(in the rows, 128 means zero)
One turn moves each row of this set onto another row. After a few examples, where does it send each row asked below?
k867: [159 135 147 119 140 154 150 123 109  92  98 137 111 144 132 132 119 125
  99 127 144 150  90 119]
k718: [111 137 116 130 145 152 148 123  89 123 129 141 133 108 128 168 135 114
 119 134 116 142 104 133]
k143: [120 127 142 129 130 164 149 128 102 116  79 145 110 160 102 128 124 124
 121 131 129 147 104 131]
k254: [136 127 159 125 111 151 147 127 102 139 158 150 110 139 113 158 103 122
 101 116 128 145 106 145]
k663: [149 133 117 119 126 149 139 131 113 126 146 100  73 122 117 133 115 125
 105 122 134 146  96 138]
k999: [126 152 102 142 118 180 148 141 102 104 144 110  96 141 133 134 106 133
 100 117 110 148 117 128]
k312: [147 127 126 122 137 164 161 125  98 130 111 143 139 120 124 161 109 139
 104 139 141 135  97 141]
k715: [142 144 161 117 124 158 144 142 126 112 114 145 127 115 119 139 131 148
 132 151 135 139 104 128]
k102: [ 99 142  98 119 113 171 138 139 122 116 144 115  98 124 122 131 107 123
 121 131 120 141 109 135]
k155: [135 145 129 136 152 148 147 120  84  92 114 134 111 134 140 149 138 106
 101 114 118 157 102 117]
k815: [ 98 116 121 129 125 171 156 102  91 117 123 122 127 124 121 113 129 134
 117 136 123 132 101 147]
k177: [128 129 133 132 140 162 153 136  93 143  89 158 122 147 101 126 118 131
 112 128 126 143 108 141]
k938: [141 137 129 125 111 156 140 133 121 117 146  94  75 121 120 141 125 135
 121 134 130 146 104 135]
k952: [125 139 151 141 125 170 152 143 100 126  89 151 121 150 102 130 130 143
 127 136 120 145 118 134]
k856: [114 136 144 126 135 156 144 127 100 125 133 139 122 118 120  81 141 137
 115 127 120 143 106 139]
k331: [123 155 116 123 126 162 130 156 118 118 149 127  93 126 126 105 109 125
 105 114 115 153 113 127]
k264: [122 155 149 125 140 142 134 140 111 105 130 144 115 109 129 137 152 115
 130 130 113 153 111 121]
k279: [132 133 175 130  98 154 144 126 112 115 152 143 101 148 115 156 114 128
 117 125 127 146 109 134]
k31: [132 122 161 120 108 150 143 116 109 116 144 143  96 154 115 154 104 109
 102 115 135 147  99 139]
k635: [153 137 119 133 123 159 145 139 107 135 155  99  85 115 120 144 117 143
 108 128 128 145 111 141]
k729: [125 133 137 148 130 172 159 113  78 102 124 120 117 143 133 100 136 139
  99 119 114 148 109 131]

k999 -> k331
k715 -> k312
And these:
k815 -> k729
k718 -> k155
k938 -> k635
k177 -> k143
k254 -> k31

